In the data rows, the value 128 means zero.
Some points:
87 123 81 246 126 114 110 179 148 76 109 136 103 139 117 137 116 103 112 86 153 71 119 99 132 130 97 110 124 139 152 182 118 146 123 87 149 116 103 150 102 101 140 129 110 142 66 84 147 116 134
139 109 185 132 153 142 145 139 118 160 141 117 139 93 131 101 201 90 151 122 112 92 82 130 137 74 102 123 162 98 165 99 117 135 76 84 133 108 164 167 169 117 143 116 97 97 179 98 211 162 145
143 123 178 104 158 88 169 146 117 131 158 125 122 92 141 109 141 87 136 101 122 149 127 88 166 123 167 139 114 107 130 125 215 109 79 163 206 110 86 110 52 92 125 107 135 129 123 130 154 113 175
118 99 121 143 141 205 128 172 81 165 130 152 121 139 131 78 105 100 106 73 125 196 133 152 99 126 97 122 102 149 110 104 129 114 124 115 122 151 93 123 113 142 162 111 113 155 124 209 118 82 95
130 79 108 152 127 129 138 160 120 155 104 138 84 129 149 149 118 59 96 153 131 64 111 162 112 161 150 119 109 127 103 75 121 173 104 203 104 176 130 98 92 116 114 176 105 138 122 90 127 143 97
130 117 153 102 139 120 122 114 126 172 90 211 56 175 111 144 123 185 129 84 81 142 88 104 97 129 107 67 128 121 92 160 158 161 127 148 127 150 131 133 120 158 143 96 66 116 98 138 105 176 99
130 127 121 110 122 152 97 152 151 106 147 134 110 192 82 167 148 98 131 159 156 124 124 168 162 124 181 112 180 102 138 146 131 101 101 141 174 124 149 208 168 190 141 169 129 183 111 187 78 143 156
163 153 114 124 119 150 115 139 143 122 168 125 167 160 255 142 142 156 117 122 127 161 140 118 174 142 151 154 152 156 223 212 100 111 148 189 141 179 241 118 86 174 180 153 118 123 173 134 150 167 107
58 127 73 64 123 96 114 123 151 115 146 148 131 152 125 120 95 100 112 123 102 122 77 142 130 79 93 115 95 129 203 96 141 119 143 98 132 137 127 79 120 103 127 114 160 131 160 88 64 104 143
124 137 195 134 141 75 127 109 111 172 106 123 129 126 134 70 157 120 121 144 197 102 181 132 190 125 103 120 150 134 148 103 193 87 103 94 131 126 155 87 159 110 136 130 109 103 102 130 77 119 109
155 182 147 118 142 123 138 90 143 143 85 115 97 195 113 122 101 80 101 137 126 155 124 102 73 138 71 159 72 113 133 98 99 166 117 136 108 113 152 198 86 155 91 144 132 127 117 204 115 139 140
138 157 112 230 112 116 123 186 139 121 146 76 101 138 107 121 95 118 114 114 79 141 96 136 141 131 141 107 115 95 100 115 127 132 116 132 85 100 114 74 154 167 170 141 150 58 130 151 96 139 156
152 111 109 145 127 137 156 125 164 117 186 139 159 175 73 139 138 169 204 128 203 163 178 161 128 130 153 90 98 247 140 139 119 166 82 135 133 164 170 131 97 111 125 142 123 139 162 140 131 188 172
120 119 140 104 109 113 120 202 129 191 86 79 143 147 96 94 131 180 137 108 128 92 75 124 99 122 140 153 89 153 106 197 105 116 128 124 100 104 116 127 108 121 102 162 89 159 155 165 106 97 106
116 126 88 103 117 110 94 114 195 129 138 126 168 66 129 141 118 84 142 113 134 168 107 67 80 156 120 123 153 103 97 107 128 104 61 134 126 94 144 62 174 99 125 134 98 148 114 139 120 139 114
119 158 153 122 119 172 86 106 104 146 80 95 133 95 104 151 148 100 78 148 105 170 136 123 141 159 145 125 122 170 102 174 79 221 98 62 164 190 131 95 129 135 126 124 152 127 134 104 98 115 140
52 148 161 111 131 106 135 160 101 133 161 116 176 169 100 142 126 152 120 151 93 144 166 117 112 156 115 77 146 164 173 135 117 172 99 210 130 125 60 148 179 197 125 151 142 156 124 107 174 124 116
142 152 102 116 140 136 107 128 77 97 122 68 142 145 99 117 126 158 173 175 98 71 144 150 99 134 81 160 133 65 88 151 126 134 110 162 141 248 134 93 128 138 129 101 104 172 105 147 123 142 145
125 117 145 84 174 112 153 107 161 92 131 113 97 115 95 151 100 129 82 125 131 147 158 135 155 94 117 112 172 96 87 134 126 113 124 88 129 117 176 89 90 138 122 151 112 108 178 108 168 62 138
144 152 149 97 145 205 161 143 130 100 101 200 99 84 107 115 114 168 123 190 121 76 108 130 131 133 103 118 101 134 146 157 85 122 97 104 108 77 76 71 86 171 111 147 147 150 101 198 121 181 96
118 160 127 114 135 130 105 128 83 72 112 119 115 157 115 153 123 187 125 148 98 150 105 147 126 141 134 184 179 196 130 95 114 160 112 123 142 108 101 158 124 12 183 155 100 110 116 188 123 136 107
149 94 97 175 59 95 87 107 102 60 102 168 189 117 86 126 159 93 126 93 83 146 140 127 171 107 110 110 117 95 106 114 114 121 115 167 94 121 125 135 73 129 112 111 131 107 142 154 126 113 83
164 95 133 168 122 132 137 64 131 125 159 85 178 152 131 205 118 139 81 135 115 69 105 87 139 131 117 130 62 150 128 105 135 87 96 101 116 105 117 144 154 131 149 90 98 126 106 118 96 87 91
165 123 121 125 126 153 135 145 190 152 158 169 184 229 101 137 151 146 109 131 128 167 154 139 146 160 142 238 142 106 115 147 186 143 215 88 152 134 110 110 132 171 155 163 165 149 131 51 149 210 122
115 124 94 142 113 133 95 122 220 143 118 118 154 121 254 164 149 167 137 120 118 115 148 144 200 125 138 151 127 193 129 122 224 149 211 102 129 191 130 130 167 164 73 140 176 137 138 255 239 169 150
68 168 109 140 135 168 81 92 60 147 104 137 125 129 124 157 130 187 115 94 164 126 133 160 124 119 137 181 86 120 98 110 128 134 104 206 156 50 137 117 131 166 112 135 105 140 160 97 127 159 163
158 102 94 187 120 83 138 197 70 113 123 105 129 92 152 147 82 165 106 122 111 172 138 133 139 139 104 108 132 95 120 104 117 138 124 65 120 97 135 154 130 138 83 117 106 201 151 101 92 159 123
135 135 133 148 137 111 158 133 140 156 164 181 149 23 51 165 133 139 77 137 163 140 127 135 127 134 147 168 133 150 181 146 98 149 255 202 149 191 178 134 173 142 159 134 117 152 136 196 124 143 155
96 107 170 129 134 153 134 113 134 127 115 132 88 111 106 99 96 126 215 113 88 100 159 90 156 169 132 126 104 88 134 119 119 93 143 119 137 123 227 155 162 62 113 131 193 123 164 109 136 117 118
126 139 109 86 143 147 165 100 93 133 108 119 164 171 118 78 75 107 67 147 151 117 102 86 193 117 142 64 150 131 90 117 135 98 167 158 103 127 133 129 148 74 118 103 114 137 137 97 157 121 164
84 114 157 131 119 138 131 195 165 78 101 145 107 115 143 123 112 149 120 190 168 181 96 106 116 122 116 198 101 133 93 98 106 103 105 137 93 196 88 178 119 140 115 91 91 92 127 85 108 134 123
179 101 159 108 142 117 132 85 118 112 127 131 111 143 156 117 145 115 218 79 146 130 124 111 171 155 136 134 153 100 175 102 53 135 180 109 130 116 37 90 162 128 104 129 74 110 146 115 126 85 179
155 83 79 199 114 96 76 125 103 164 113 138 107 123 114 96 104 135 134 248 95 166 118 119 104 130 114 115 126 166 136 131 111 80 148 143 155 76 128 124 107 140 107 124 111 96 118 109 143 101 128
137 143 133 99 116 140 127 149 80 132 127 91 126 110 117 147 127 97 181 124 226 71 130 91 94 143 112 92 188 114 147 102 198 130 188 105 142 112 126 133 94 135 127 107 149 64 185 130 123 116 84
150 101 74 79 113 122 125 107 146 81 172 83 111 113 134 80 120 125 86 115 158 139 124 136 132 115 115 103 72 98 96 150 122 156 131 152 154 104 123 133 198 102 98 126 109 77 106 127 116 127 84
111 113 181 129 156 109 155 116 94 112 134 95 101 115 174 125 255 138 154 125 162 150 95 117 116 143 109 84 131 113 83 102 100 93 196 131 124 102 152 126 98 111 147 131 255 136 104 107 122 118 155
123 84 174 149 106 117 68 108 115 85 189 117 142 141 136 126 78 109 68 102 112 85 133 128 67 98 134 144 160 131 117 142 106 130 145 122 95 93 136 94 99 94 85 98 149 128 87 138 113 146 132
155 135 114 145 125 143 138 129 210 171 159 219 198 146 216 138 125 162 180 178 151 113 136 159 156 125 130 165 180 129 91 181 164 235 131 163 128 96 158 169 144 142 155 115 184 150 151 150 113 67 152
122 142 167 114 131 139 172 130 113 101 94 99 141 121 132 115 142 112 202 112 136 154 106 141 118 98 164 119 116 115 171 83 165 141 165 100 121 95 232 100 130 144 131 117 96 138 30 86 162 83 124
131 117 116 138 113 150 115 32 101 143 121 102 94 71 105 124 92 154 129 117 140 163 79 145 119 123 122 144 138 128 159 169 196 135 77 132 80 183 71 168 120 154 154 181 163 154 115 98 114 140 122
206 125 159 111 144 115 139 160 129 99 70 143 101 137 133 109 150 144 108 92 160 108 155 122 87 114 151 118 131 123 181 103 136 97 84 142 134 133 133 110 204 107 123 92 237 116 145 89 170 90 135
118 169 106 135 101 174 130 135 132 214 140 142 115 151 114 191 153 162 99 157 120 161 148 151 116 133 129 115 118 37 169 137 116 120 102 135 100 147 88 134 92 44 77 140 112 112 95 135 136 116 123
126 118 94 36 114 104 91 144 136 136 139 139 140 68 133 131 101 122 127 124 117 96 188 124 141 131 119 109 87 125 105 107 97 110 129 93 103 93 118 154 120 119 203 137 113 105 84 96 147 133 173
88 115 73 97 125 109 170 85 171 117 134 104 120 112 119 58 144 142 71 96 104 89 143 138 112 191 166 132 178 119 155 96 114 115 96 97 126 107 135 147 91 156 128 78 106 118 134 131 120 108 139
67 133 97 116 123 88 170 114 32 140 159 184 115 173 121 164 125 86 158 148 129 139 135 135 107 130 163 183 124 154 92 173 97 115 86 66 119 150 135 121 181 165 120 130 154 115 131 173 143 142 118
144 187 127 164 117 103 91 91 146 117 174 166 170 96 140 90 97 141 120 107 110 92 106 129 93 100 164 85 106 116 83 88 85 101 128 85 149 178 96 153 106 128 104 157 128 126 126 91 121 112 97
131 148 179 132 147 132 153 118 131 73 116 123 102 99 161 117 203 84 157 161 103 125 177 141 74 127 160 88 99 116 141 148 221 109 196 112 109 97 92 134 152 94 149 124 64 140 200 105 118 115 144
158 172 119 113 129 160 144 157 142 163 120 116 87 92 115 154 128 101 140 79 69 128 127 160 135 124 82 167 161 234 86 153 113 88 121 172 105 128 111 151 131 136 68 125 115 126 95 63 93 122 103
107 110 142 119 152 110 172 94 178 163 87 65 133 122 138 125 100 98 177 121 127 132 167 131 136 63 147 111 150 95 128 120 69 103 156 139 167 108 69 125 117 110 184 91 163 127 136 126 132 149 97
These points spread out most along one direction. Take the direction at right angles to it along which they spread out most. Go by this last direction. Where along it does each point below lie, from 0 to 99? The average is 50, and the first point in the table lies past the average. One standard deviation of the points above along it is 16.
150 101 74 79 113 122 125 107 146 81 172 83 111 113 134 80 120 125 86 115 158 139 124 136 132 115 115 103 72 98 96 150 122 156 131 152 154 104 123 133 198 102 98 126 109 77 106 127 116 127 84 51
164 95 133 168 122 132 137 64 131 125 159 85 178 152 131 205 118 139 81 135 115 69 105 87 139 131 117 130 62 150 128 105 135 87 96 101 116 105 117 144 154 131 149 90 98 126 106 118 96 87 91 57
96 107 170 129 134 153 134 113 134 127 115 132 88 111 106 99 96 126 215 113 88 100 159 90 156 169 132 126 104 88 134 119 119 93 143 119 137 123 227 155 162 62 113 131 193 123 164 109 136 117 118 26
67 133 97 116 123 88 170 114 32 140 159 184 115 173 121 164 125 86 158 148 129 139 135 135 107 130 163 183 124 154 92 173 97 115 86 66 119 150 135 121 181 165 120 130 154 115 131 173 143 142 118 63
138 157 112 230 112 116 123 186 139 121 146 76 101 138 107 121 95 118 114 114 79 141 96 136 141 131 141 107 115 95 100 115 127 132 116 132 85 100 114 74 154 167 170 141 150 58 130 151 96 139 156 61
143 123 178 104 158 88 169 146 117 131 158 125 122 92 141 109 141 87 136 101 122 149 127 88 166 123 167 139 114 107 130 125 215 109 79 163 206 110 86 110 52 92 125 107 135 129 123 130 154 113 175 29
87 123 81 246 126 114 110 179 148 76 109 136 103 139 117 137 116 103 112 86 153 71 119 99 132 130 97 110 124 139 152 182 118 146 123 87 149 116 103 150 102 101 140 129 110 142 66 84 147 116 134 60
58 127 73 64 123 96 114 123 151 115 146 148 131 152 125 120 95 100 112 123 102 122 77 142 130 79 93 115 95 129 203 96 141 119 143 98 132 137 127 79 120 103 127 114 160 131 160 88 64 104 143 47
163 153 114 124 119 150 115 139 143 122 168 125 167 160 255 142 142 156 117 122 127 161 140 118 174 142 151 154 152 156 223 212 100 111 148 189 141 179 241 118 86 174 180 153 118 123 173 134 150 167 107 41
155 83 79 199 114 96 76 125 103 164 113 138 107 123 114 96 104 135 134 248 95 166 118 119 104 130 114 115 126 166 136 131 111 80 148 143 155 76 128 124 107 140 107 124 111 96 118 109 143 101 128 62
118 160 127 114 135 130 105 128 83 72 112 119 115 157 115 153 123 187 125 148 98 150 105 147 126 141 134 184 179 196 130 95 114 160 112 123 142 108 101 158 124 12 183 155 100 110 116 188 123 136 107 65
130 127 121 110 122 152 97 152 151 106 147 134 110 192 82 167 148 98 131 159 156 124 124 168 162 124 181 112 180 102 138 146 131 101 101 141 174 124 149 208 168 190 141 169 129 183 111 187 78 143 156 58
